In the data rows, 128 means zero.
What is the hidden score of each row? Scores go from 0 to 20, and 10 is about the middle.
[113 140 129 118 140 120 139 122 103]: 12
[142 118 111 126 143 131 133 150 117]: 5
[ 90 197 184 135 124 143 156  63 179]: 20
[114 120 127 133 125 138 129 133 108]: 11
[111 116 119 139 118 155 135 119  96]: 12
[ 91 145 180 152 128 168 158  41 189]: 20
[124 124 129 118 134 132 125 123 111]: 12
[133 124 146 129 152 129 142 109 118]: 12
[155 101 159 161 168 147 171 109 136]: 9
[152 136 109 143 103  95  70 165 196]: 6
[171 164 119 123 133  77  99 157 181]: 4
[143 124 117 136 154 132 145 158 118]: 3
[123  68 143 162 127 183 123 104 116]: 15
[115 131 119 120 125 134 132 125 116]: 11
[111 118 108 131  92 131  78 130 149]: 14
[ 99 117 131 138 105 151 110 113 103]: 17
[118 121 114 129 114 136 117 114 110]: 12
[ 59 194 183 136 103 151 122  51 184]: 20
[108 150 114 102 118 111 156 127 106]: 10
[107 107 139 125 119 156 135 132 114]: 13
[124 108 125 134 120 141 117 126 127]: 12
[141 149 104 112 137  99 135 152 120]: 4
[103 108 136 135 102 140 105 121 106]: 16
[147 144 107 124 150 101 146 150 128]: 2
[135 133 124 123 158 126 173 122 116]: 7
[103 126 127 120 115 142 135 120  99]: 14
[110 112 125 131 138 143 130 117 111]: 13
[127 123 138 118 141 148 132 116 125]: 13
[117 108 129 138 108 151 132 132 106]: 11
[104 145 113  98 108 115 131 133 105]: 11
[117 122 128 133 123 146 118 122 106]: 13
[160 133 117 113 156 106 148 157 130]: 1
[127 115 121 142 138 142 137 126 111]: 9
[103 116 132 121 110 147 120 132 103]: 14
[131 117 113 130 108 116 115 147 117]: 7
[137 109 146 135 143 147 147 121 137]: 11
[123 119 140 153  94 132  73 135 160]: 15
[107 124 115 116 122 138 125 130 115]: 12
[167 108 146 158 165 141 136 123 163]: 8
[149 119 134 133 138 116 141 154 137]: 5
[143 107 127 134 133 124 119 149 130]: 7
[114 105 123 136 107 148  95 121 127]: 15
[ 79 140 194 155 118 190 147  34 197]: 20
[180 166 120 128 140  77 104 154 196]: 3
[140 110 118 154 133 139 127 131 116]: 7
[122 122 112 121 132 141 128 133 112]: 9
[172 116 134 138 154 133 164 143 131]: 2
[156 130 144 130 171 123 185 108 131]: 7
[103 134 121 120 100 127 118 125  99]: 13
[119 100 125 136 108 126  94 144 121]: 11
[145  98 130 154 129 134 117 137 133]: 8
[166 138 117 122 143 109 123 151 158]: 4
[144 171 116  92 139  74 149 143 112]: 4
[110 116 122 125 111 146 120 126 111]: 13
[ 80 159 180 146 121 190 145  42 175]: 20
[132 145 109 118 133 116 125 147 119]: 6
[146 139 135 137 140 115 136 145 143]: 7
[ 98 118 120 123 109 144 110 121 112]: 15
[134 117 108 128 114 113 119 146 127]: 6
[120 121 124 135 124 132 133 126 111]: 10
[148 113 117 137 142 125 132 145 124]: 5
[ 86 148 204 167 137 180 143  29 201]: 20
[136 142 120 120 134 115 147 141 101]: 6
[133 128 130 135 153 104 148 144 114]: 6
[143  82 143 161 141 165 113 119 131]: 12
[157 179 122 104 151  78 159 140 131]: 3
[156 127 132 131 152 114 126 135 128]: 6
[175 167 111 105 142  77 125 164 163]: 1
[146 144 110 100 122  94 135 155 113]: 3
[114 116 136 157 118 139 126 125 113]: 12
[162 115 117 131 146 116 138 159 135]: 1
[146 112 146 146 115 122 101 134 152]: 11
[149 126 128 119 146 136 163 132 118]: 6
[135 153 113  98 126  91 131 141 116]: 7
[158 113 117 146 159 120 138 144 131]: 3
[119 138 136 128 134 121 151 130 103]: 10
[ 92 151 210 162 131 172 150  36 191]: 20
[175 166 107  91 133  61 106 175 178]: 0
[107 131 128 118 135 130 138 126 105]: 12
[121 146 125 117 116 125 136 129 103]: 10
[146 123 116 128 148 126 127 133 123]: 7
[120 114 125 127 131 127 123 128 115]: 11
[140 113 130 147 138 138 127 142 120]: 7
[106 122 125 126 116 139 122 125 111]: 13
[162 113 122 134 155 122 143 136 127]: 4
[117 123 134 139 127 156 133 137 110]: 11
[115 141 136 108 131 133 129 129 109]: 13
[152 129 109 120 149 114 144 145 124]: 3
[111 117 127 143 107 127 106 138 121]: 12
[112 118 126 135 117 149 119 147 113]: 11
[128 128 142 140 143 138 151 127 108]: 10
[149 115 113 143 130 121 135 151 121]: 3
[136 114 128 132 141 146 128 129 123]: 10
[121 116 133 131 142 139 129 130 116]: 11
[117 112 133 127 136 144 137 120 106]: 12
[135 125 111 121 138 124 116 155 130]: 6
[155 123 121 141 151 117 145 157 135]: 2
[162 121 128 130 144 116 141 133 134]: 5
[157 100 121 150 130 141 102 142 157]: 7
[153 119 114 121 134 115 137 158 134]: 3
[111 120 123 128 119 138 135 131 113]: 11
[103 133 153 136 139 154 155  79 140]: 20
[105  87 124 158  95 152  65 131 122]: 16
[155 112 130 131 145 150 132 136 126]: 7
[145 130 122 117 129 128 144 143 118]: 6
[163 117 138 134 161 132 149 140 128]: 5
[162 125 130 131 140 113 140 143 135]: 4
[132 116 127 127 136 139 149 126 118]: 9
[ 76 166 190 144 102 165 139  44 185]: 20
[115 128 131 139 119 131 129 114 111]: 13
[131 122 125 132 137 130 136 136 115]: 8
[158 105 130 145 150 148 154 136 123]: 5
[140 117 122 125 133 121 104 153 127]: 7
[113 141 109 104 124 130 135 130 106]: 10
[120 130 133 110 124 124 135 132 109]: 11
[125 104 129 140 137 142 127 122 129]: 11
[124 113 122 132 128 150 141 125 112]: 10
[125 128 136 122 136 118 151 130 106]: 9
[143 145 125 108 160 120 150 144 116]: 6
[105 112 120 127 109 140 116 114  99]: 14
[166 118 127 129 150 122 140 146 140]: 4
[156 119 127 144 148 118 137 157 136]: 3
[106 153 122 105 103 118 110 137 105]: 13
[113 160 124  99 135 109 143 133 107]: 10
[126 135 145 120 150 129 159 114 103]: 11
[109 126 120 135 104 140 131 122 105]: 12
[147 137 130 122 149 122 143 129 135]: 8
[148 118 139 142 145 136 146 124 133]: 8
[164 120 124 119 169 124 157 143 132]: 3
[119  77 125 148  95 153  82 139 134]: 13
[ 94 111 123 131  87 145  86 133 116]: 16
[114 138 116 113 127 115 149 112 101]: 11
[165 144 112 120 126  88  66 161 202]: 6
[146 142 127 115 145 109 132 139 147]: 7
[147  88 138 158 138 164 122 125 123]: 10
[101 134 123  99 110 124 119 125 102]: 14
[156 106 145 156 163 150 173 117 141]: 7
[105 149 124 112 109 122 132 129 112]: 13
[115 119 113 125 146 143 142 131 110]: 9
[123 123 134 126 123 141 146 119 115]: 12
[119 161 118  92 125 105 154 122 108]: 10
[135 117 123 121 145 135 142 144 119]: 7
[132 125 119 129  97 110  75 145 173]: 11
[ 83 168 182 136 125 170 165  28 176]: 20
[117 119 131 119 122 132 129 121 111]: 13
[149 123 141 137 150 135 165 123 136]: 8
[125 124 134 130 132 120 128 125 117]: 11
[143 132 134 129 160 111 152 138 125]: 6
[131 150 109  98 120 106 138 141 110]: 7
[ 75 169 102  97  66  90  68 133 105]: 17
[116  96 129 145 117 139 128 136 106]: 10
[111 132 143 119 114 123 126 125 112]: 14
[111 137 129 122 117 121 138 109 104]: 13
[141 116 107 139 147 123 134 139 146]: 5
[158 100 148 143 164 143 159 117 129]: 8
[102 152 123 116 114 131 128 124  97]: 13
[129 145 122 117 140 117 161 139 109]: 6
[128 119 112 132 113 137  92 139 161]: 11
[132 120 120 125  95 115  97 156 119]: 8
[128 124 119 119 131 129 130 139 112]: 8
[109 130 125 128 115 137 137 130 108]: 11
[142 142 120 124 155 117 166 128 115]: 5
[111 114 117 118  98 150 114 120 101]: 14
[120 124 127 139  92 109  82 134 153]: 13
[113 112 127 132 123 141 125 129 119]: 12
[112 120 123 127 116 134 127 122 106]: 12
[125 123 132 131 131 147 143 130 117]: 10
[115 113 128 143 126 145 114 130 115]: 12
[159 118 118 136 147 109 133 140 133]: 4
[ 66 212 155 119  99 135 126  43 180]: 20
[106 120 131 143 106 130 118 139 107]: 12
[109 119 125 125 120 135 120 123 115]: 13
[127 116 118 135 130 116 109 138 120]: 9
[116 142 119 107 114 125 127 118 104]: 12
[124 108 106 139 109 122  99 152 122]: 8
[127  97 125 144 131 151 127 134 125]: 10
[119 110 127 144 123 161 117 117 108]: 13
[164 112 123 138 149 121 152 134 135]: 3
[142 133 143 129 133 120 155 137 110]: 7
[119 143 132 116 119 124 135 142 103]: 10
[112 131 114 121 122 118 133 130 105]: 10
[119  99 132 142 109 142 117 126 125]: 13
[ 83 181 171 127 136 150 162  54 176]: 20
[120 130 125 131 116 127 123 135 119]: 10
[122 155 104  80 118  98 133 139 108]: 8
[119 128 124 139 103 116  85 137 152]: 13
[145 155 125 100 142 104 150 143 120]: 5
[113 183 115  96 136 107 141 127 115]: 11
[150 127 123 117 146 125 142 154 124]: 4
[162 143 103 138 115  72  64 150 204]: 6
[149 106 117 138 150 131 133 145 126]: 5
[166  93 133 135 137 119 132 161 130]: 2
[157 109 133 151 150 131 140 137 140]: 6
[109 103 122 138 118 141 108 109 118]: 15
[170 139 119 122 165 104 156 145 123]: 1
[110 123 121 144 114 141 107 112 117]: 15
[173 107 124 135 160 137 160 145 134]: 1
[101 120 125 117 113 139 112 124 112]: 15
[122 150 111  96 111 101 137 149 100]: 7
[123 104 119 140 129 141 119 130 111]: 10
[117 116 124 121 139 129 145 125 114]: 10
[158 121 123 136 152 126 130 133 144]: 6
[ 84 136 104 125  77 114  51 129 113]: 18
[129 133 128 108 105 110  98 158 115]: 9
[163 152 124 128 122  78  89 156 186]: 6
[113 119 144 118 116 132 130 128 106]: 13
[133 132 119 140  95 118  63 139 184]: 13
[120 118 166 149 130 167 157  87 137]: 18
[122 111 140 151 124 151 139 114 123]: 13
[136  82 140 154 121 154  95 124 137]: 13
[156 129 133 116 145 126 146 126 125]: 7
[147 151 120 112 140 105 141 133 124]: 6
[ 90 194 167 123 135 139 169  53 185]: 20
[132 111 128 131 130 140 129 118 124]: 11
[143 158 108 110 154 106 151 141 123]: 4
[109 121 138 124 117 147 108 133 111]: 14
[134 164 112 100 136 102 161 133 104]: 6
[146 110 124 136 146 130 150 134 134]: 6
[148 100 126 154 122 143 101 143 138]: 8
[ 95 154 189 168 131 173 165  42 189]: 20
[126 104 131 137 116 147 110 139 124]: 11
[157 123 128 136 148 113 137 151 131]: 4
[ 84 173 183 153 120 162 149  44 185]: 20
[109 119 136 128 125 122 131 137 109]: 11
[126 144 104 118 121 112 126 139 119]: 7
[112 127 113 115 120 139 135 124 107]: 11
[161 105 113 157 142 132 120 137 148]: 5
[115 105 130 145 122 151 113 115 110]: 14
[130 129 116 132  95 118  63 148 172]: 12
[131 157 124 123 154 118 176 104 122]: 9
[160 124 120 131 131 126 124 151 133]: 4
[153  98 131 134 148 127 136 137 131]: 6
[ 93 126 124 118  83 109  86 136 117]: 15
[128 124 131 126 146 138 144 126 120]: 10
[120 104 126 137 130 137 100 135 119]: 12
[118 125 128 113 121 143 124 128 108]: 12
[103 124 123 113 116 137 112 128  98]: 14
[121  90 145 165 145 176 139 105 128]: 15
[153 128 114 136 151 119 149 149 135]: 3
[147 113 136 130 159 140 159 111 134]: 9
[144 142 115 128  96  75  62 149 185]: 9
[124 125 131 127 141 136 149 113 118]: 11
[122 122 117 130 117 114 128 142 117]: 8
[160 120 124 139 165 129 145 127 133]: 5
[118 135 112 109 127 118 127 135 109]: 9
[122 133 143 119 140 127 154 107 104]: 13
[147 112 131 139 158 133 135 144 141]: 6
[134 138 125 135 132 114 139 129 118]: 8
[ 90 150 204 154 134 176 151  47 190]: 20
[158 116 143 131 156 134 184 128 123]: 5
[110 138 117 109 114 130 125 131 109]: 12
[137 147 109 109 116 110 117 151 114]: 6
[156 111 127 132 148 109 131 156 137]: 3
[170 119 125 130 166 136 164 136 125]: 3
[127 114 134 150 135 140 136 119 127]: 11
[110 115 104 133  99 121  86 136 120]: 12
[112 124 102 143  88 133  70 135 143]: 13
[156 143 118 116 153 104 144 153 131]: 3
[162 130 126 139 161 100 144 135 130]: 3
[108 117 128 122 108 140 110 115 106]: 15
[151 132 123 125 150 104 143 150 134]: 4
[155 110 126 137 139 133 137 126 129]: 7
[126 131 123 135 140 129 143 124 112]: 9
[139 131 113 135 144 121 118 145 117]: 6
[154 120 124 121 139 111 137 143 130]: 5
[153 131 127 147 133 120 147 126 144]: 6
[137 118 126 134 135 119 144 118 125]: 9
[134 106 137 131 154 142 148 130 127]: 9
[121 137 109 112 131 118 126 126 116]: 10
[ 70 196 163 116 126 127 134  56 161]: 20
[170 101 130 147 168 130 147 131 136]: 4
[126 146 107 122 121  97 119 155 109]: 6
[ 97 128 122 123 111 128 117 133 113]: 13
[131  87 130 150 118 149 104 135 124]: 11
[117 126 131 136  88 130  91 126 134]: 15
[160 135 125 136 110 107  71 141 197]: 10
[ 85 155 199 143 126 176 157  35 178]: 20
[132 110 102 131 103 113  99 154 128]: 6
[107 107 140 142 121 156 124 110 100]: 16
[133 146 119 106 152 128 155 125 115]: 8
[110 133 136 123 108 144 133 118 103]: 14
[151 130 125 136 151 128 133 146 131]: 5
[104 135 103 114 123 121 127 129 103]: 11
[ 99 122 127 126 115 136 120 120 110]: 15
[177  96 132 148 167 153 154 142 135]: 2
[136 150 141 124 143 133 171 119 129]: 10
[ 84 226 103  46  97  55 136 135 102]: 12
[115 124 139 123 124 149 143 120 105]: 13
[103 137 112 120 102 116 123 115 105]: 13
[145 128 133 141 154 127 154 131 114]: 6
[109 107 124 124 112 151 122 134 113]: 12
[108 125 143 125 123 141 128 103 109]: 17
[138 155 108 101 138 103 154 137 102]: 5
[131 122 126 120 135 128 136 128 107]: 9
[112 112 118 135 104 135  79 143 143]: 13
[143 113 121 134 134 113 114 144 125]: 7
[113 131 117 117 120 132 126 119 107]: 12
[107 120 134 133 109 125  99 121 120]: 15
[122 124 137 121 142 137 161 120 113]: 11
[149 143 115 105 143  97 138 145 133]: 4
[116 183 135 110 153  84 181 120 110]: 9
[134 133 106 135 124 103  94 155 113]: 6
[145 120 125 148 154 140 164 133 127]: 5
[121  99 130 145 115 131  92 134 132]: 12
[ 99 125 133 125 100 148 110 123 101]: 16
[132 113 115 136 113 126 117 130 127]: 9
[131  76 125 149 125 150  97 130 137]: 11
[128 125 134 128 125 131 125 123 115]: 12
[ 95 154  95 108  75 112  83 131 119]: 14
[113 110 125 134 111 130 113 127 118]: 12
[125 138 111 114 130 122 135 134 124]: 9
[130 108 135 138 138 133 139 122 116]: 10
[114 127 131 124 128 134 134 122 113]: 12
[174 160 124 115 138  73 123 158 193]: 3
[103 128 131 122 129 134 122 128 110]: 14
[127  82 154 165 132 174 137 104 129]: 15
[ 75 160 189 152 126 165 147  44 183]: 20
[157 143 120 123 163 103 146 155 133]: 2
[ 60 203 161 103  98 135 132  57 163]: 20
[134 128 137 132 154 128 150 130 140]: 9
[120 130 130 117 113 120 133 138 111]: 10
[122 117 123 145 130 147 143 110 122]: 12
[162 138 143 131 140 103 153 133 135]: 5
[152 115 133 142 136 131 139 138 133]: 6
[112 115 135 140 122 146 116 117 109]: 14
[103 117 122 131 107 147 133 127 109]: 13
[154 128 133 131 172 135 171 129 134]: 5
[111 125 121 119 125 147 125 122 113]: 13
[104 123 121 122 100 131  96 125 107]: 15
[100 192 128  72 125  90 140 143 113]: 12
[157 114 126 131 157 128 136 144 127]: 5
[134 140 130 129 160 127 167 122 120]: 8
[176 139 123 128 149  93 143 151 139]: 1
[147 107 117 139 143 115 127 135 125]: 6
[106 131 124 124 121 144 123 117 103]: 14
[119 123 133 140 119 133 139 118 116]: 12
[145 110 122 135 121 136 110 149 137]: 7
[106 136 144 128 109 138 127 124 113]: 15
[120 116 130 127 116 135 125 127 112]: 12
[165 172 110  91 141  72 160 149 125]: 0
[158 138 127 113 156 120 159 138 124]: 4
[123 106 140 137 128 154 121 136 123]: 12
[157 113 125 130 142 121 136 159 135]: 3
[142 151 126 113 143 110 163 157 109]: 3
[112 110 144 143 123 152 126 118 117]: 15
[170 126 125 142 157 108 134 148 138]: 2
[121 106 140 139 126 131 118 127 117]: 12
[164 148 127 119 131 101  94 161 181]: 6
[ 73 215  94  59  88  68 108 133 103]: 15
[146  87 137 156 147 147 131 129 140]: 9
[117 116 128 128 127 130 142 112 109]: 12
[149 106 125 147 135 145 122 153 131]: 6
[103 176 187 145 133 161 156  43 189]: 20
[106 112 131 136 113 128 117 128 111]: 13
[171 142 123 110 158  87 139 160 144]: 1
[147 130 137 113 144 118 150 137 123]: 7
[151 128 122 131 151 105 123 148 134]: 5
[111 118 144 111 122 132 124 124 111]: 14
[129 146 136 117 152 130 175 111 113]: 10
